Each row is where one point has got to under a steady rotation. How many steps took it there?
The counts run from 0 to 361.
[ 72  94  59 139 155 133  75 142 145 112 154 120 116 109 151 134  90 123
 119 144 139 128 147 134 125]	338
[130 109  57 159 155 173 109 139 144 102 126 117 116  90 165 115 119 157
  86 119 112 107 134 131 156]	217
[133 124  88 173 106 132  74 141 105  95 138 153 123 154 139  76 102 136
 155 125 146 154 165 153 170]	12
[106 133  75 151 137 115 119 127 144 178 182 154 170 121 158 118 149 149
 105  91 144  83 110 124 119]	265
[134 148  58 161 104 140 125 143 113 169 146 159 118 131 183 120 169 118
 148 128 128 139 154 137 153]	101
[ 94 109  46 150 147 146 111 136 139 127 143 110 112  94 174 136 123 127
 106 138 123 116 155 134 126]	339
[121 125  89 152 123 136 141 157 132  98 184  83 185  82 158 113 142 138
  87 130 161  99 132 113 118]	341
[146 157 100 163  93 119 128 140 108 145 181 154 174 132 172 107 167 119
 131 122 175 139 148 115 122]	312
[ 95 114 101 141 140 111 110 156 133 126 195 117 174 107 132 111 115 133
  89 125 160 101 123 103 101]	109
[110 118  68 163 166 165  88 176 119 103 132 131  99 102 150 107 117 117
  91 126 129 139 151 110 123]	94
[130 146  93 143  92 103 121 138 116 168 186 150 186 140 163 119 160 123
 139 118 166 113 138 128 124]	120
[ 75 102  88 134 141 110  75 145 129 110 183 121 143 126 142 115  81 118
 117 140 157 127 140 129 117]	337
[146 143  97 166 113 139 136 176 105 118 176 117 169 106 166 106 165 141
  94 126 152 122 136 104 114]	114
[106 112  50 153 149 139 104 119 149 150 147 140 129 110 162 128 126 152
  94  99 107  88 113 134 143]	37
[147 139 118 157 110 120 120 177  91  95 182 131 172 123 141  91 151 118
 100 147 171 132 147 107 123]	115
[ 91  96 103 141 140 106  62 114 134 119 177 148 154 160 113 108  89 140
 132 102 159 134 112 139 145]	17
[ 93 108  87 136 129 103 121 129 135 116 198 111 186 117 132 117 113 125
  94 126 159  98 135 113 105]	144
[139 140 118 171 134 129  91 177  90 102 165 164 141 152 126  72 128 121
 114 130 150 154 151 115 135]	81
[145 153  71 159 113 136 122 140 114 177 157 173 114 139 174 119 166 136
 143 112 128 113 142 133 157]	84
[138 136  60 173 111 153 108 166  96 100 132 130 103 103 183 113 141 111
 123 154 134 146 170 142 146]	327
[ 87 115  56 152 151 149  90 125 148 154 142 147 120 113 155 123 113 148
 119 100 105 108 126 150 151]	54
[145 131  78 178 129 163  79 147 102  91 120 151 114 133 144  93 124 134
 141 125 130 139 162 144 175]	222
[161 146  91 164 116 146 133 172 109 118 164 134 157 115 155  91 174 142
  86 118 145 117 123 109 125]	79
[148 135  74 160 109 150 145 139 121  90 152 102 164  95 179 116 152 154
  93 137 147 106 137 124 135]	166
[171 145 120 167 105 123 123 141 102  95 174 129 195 136 147  88 146 156
 122 123 159 121 123 129 146]	10
[ 77 101  95 125 139  97  93 151 137 126 206 133 161 130 124 116  89 113
 102 127 168 116 124 112 108]	319
[106 120  55 149 135 134 103 109 142 168 146 152 132 117 170 134 136 151
 133  91 118  97 116 148 162]	229
[ 99 123 111 151 119  94  87 145 119 161 193 160 170 163 129 104 142 120
 130 108 163 126 122 123 121]	86
[142 145 111 161 115 126 103 188  92  98 165 146 157 147 134  73 136 123
 119 139 160 150 147 113 123]	98
[136 139 114 160 100 123 124 163 105  71 175 118 183 133 146  94 134 130
 109 150 177 136 148 123 120]	150
[ 84 113  80 153 185 142  75 163 124 107 149 138 110 115 127 104  83 132
 105 118 122 127 118 122 126]	268
[148 145  71 172 137 174 126 148 116 111 135 135 132  95 171 100 154 162
  96 119 109 111 135 125 155]	43
[129 136  77 170 133 156  89 173 100  88 141 139 115 130 160 106 140 115
 124 152 135 152 172 123 143]	309
[123 129 102 151 128 123 127 168 116 103 187 106 175 101 141 104 145 127
  85 134 160 117 132 105 106]	324
[108 125 107 141 143 114 111 127 147 157 194 143 180 115 136 114 133 157
 102  95 142  90  95 125 121]	248
[149 150  87 163  96 130 137 160  95 156 165 156 157 130 178 106 184 130
 132 117 149 124 139 114 135]	294
[111 122  52 149 101 128 111 111 148 162 150 146 126 126 190 144 142 128
 149 123 146 117 146 160 163]	351
[119 111 109 155 134 110  60 132 118 131 172 182 154 168 128  81 110 140
 152 111 143 145 126 139 155]	244
[143 130  82 171 118 143  96 133 108  83 131 139 120 136 161  97 122 130
 136 143 142 151 169 146 177]	187
[132 122 111 154  82  92 104 124 129 125 189 142 192 156 149 104 134 134
 145 124 180 126 132 145 144]	173
[ 88 102  97 145 185 124  61 151 131 114 169 138 133 121 120  94  90 145
 105 112 124 117 120 123 128]	250
[141 142  94 153 135 146 136 164 121 115 156 116 159 104 153 106 154 154
  75 114 141 109 109  96 114]	271
[135 133  59 157  85 134 121 139 110 143 148 151 131 132 187 137 164 122
 151 134 138 130 153 140 158]	136
[119 135  89 145 149 124 115 139 141 144 180 121 175 109 142 114 132 165
  93  85 145  85  98 112 126]	56
[136 129 107 160 148 142  85 186  92  88 162 136 136 136 124  82 116 129
  99 129 143 158 142 109 131]	273
[156 155  79 175 109 153 128 134 113 147 141 165 141 138 171  84 167 163
 128 106 133 121 143 134 168]	241
[140 135  64 165 102 142  93 161 108 122 134 146 100 129 182 116 137 105
 155 145 138 153 177 147 149]	135
[100 125  45 150 144 140 101 139 135 176 150 167 109 133 166 138 146 131
 141 109 123 124 138 142 147]	281
[ 98 128  69 133 140 121 126 125 145 191 176 152 147 127 170 134 155 140
 128  98 135 102 112 135 131]	282
[102 112  57 154 111 124  84 119 130 145 146 150 112 138 167 132 115 107
 162 133 140 137 167 159 165]	350
[152 133  98 163 109 136 140 156 112 104 178 104 172 106 166 112 154 135
  98 132 165 104 141 116 113]	149
[139 150 118 158 108 111 110 152 101 149 183 170 176 151 143  87 154 140
 137 101 159 140 122 125 141]	260
[ 86 112  95 142 160 127  84 175 127 111 186 113 140 113 122 101  98 120
  96 132 148 128 131 111  95]	110
[134 126  58 169 156 167 130 148 125 122 139 119 134  90 162 107 138 168
  86  94 113  96 116 123 150]	235
[ 92  95  97 146 120 101  67 124 129 127 177 147 148 155 139 119  96 103
 153 137 158 142 155 150 144]	157
[109 112 106 155 175 143  73 173 117  92 161 131 133 121 119  84  95 136
  85 115 135 131 131 110 132]	58
[121 118  85 161 157 165  75 155 122  62 131 130 116 121 142 100 102 153
  98 130 117 135 145 141 156]	24
[111 121  74 148 131 136 127 106 157 137 163 110 167  88 166 127 125 166
  95 107 138  84 115 139 143]	3
[ 93 102  64 156 129 125  67 100 151 131 140 152 122 134 150 123  93 126
 156 120 138 118 151 167 157]	193
[107 112  97 150 137 118  53 121 126 130 162 169 128 166 126  93  97 132
 150 117 136 136 137 153 179]	227
[100 106  64 137 115 123 132 113 155 145 177 117 156 107 175 142 137 140
 116 121 155  83 128 135 129]	160
[105 107  50 152 145 147 114 104 153 126 136 121 139  96 169 137 114 155
 117 109 129  96 128 146 156]	2
[131 144  73 165 123 150  82 161 105 136 136 165 102 143 166 107 136 108
 146 135 132 154 172 141 155]	100
[133 146  50 160 133 152 138 164 118 121 137 119 133  94 180 128 153 135
  91 132 131 112 144 112 122]	113
[ 94 123  60 141 135 117 128 130 147 174 168 122 146 106 173 145 146 135
 106 114 135  84 123 125 116]	125
[123 111  78 170 116 151  86 156 108  50 137 114 117 120 154  91 103 127
 124 153 145 151 173 127 150]	361
[145 129  84 165  75 120 129 111 126 139 161 136 173 133 166 111 158 140
 148 113 163 115 136 144 150]	172
[127 123  81 149 127 136 138 140 140 105 168  96 175  87 166 124 138 153
  97 123 149  90 127 115 125]	358
[ 96 116  89 134 123  94 122 128 136 155 198 139 183 127 148 123 145 115
 125 121 168 101 109 118 109]	318
[156 152  80 188 125 155 132 168 116 121 151 131 151  98 164  99 157 167
  91 116 126 116 127 112 139]	61
[138 133 116 155  80  96 118 151 106 128 190 148 177 150 148  97 155 118
 139 129 177 137 153 122 134]	330
[110 127  45 153 157 156 113 160 133 141 145 118 114  94 174 128 136 130
  90 118 114 108 135 117 122]	287
[ 99 126  46 152 115 130 112 125 134 175 152 163 123 125 181 148 139 121
 144 121 148 124 143 154 147]	316
[ 91 108  89 145 159 109  55 143 130 147 164 172 125 142 124  99  99 121
 142  99 134 139 124 132 137]	70
[ 94  94  99 136 135 112  91 128 142  92 187 101 172 120 134 106  95 125
 100 134 162 115 132 127 109]	162
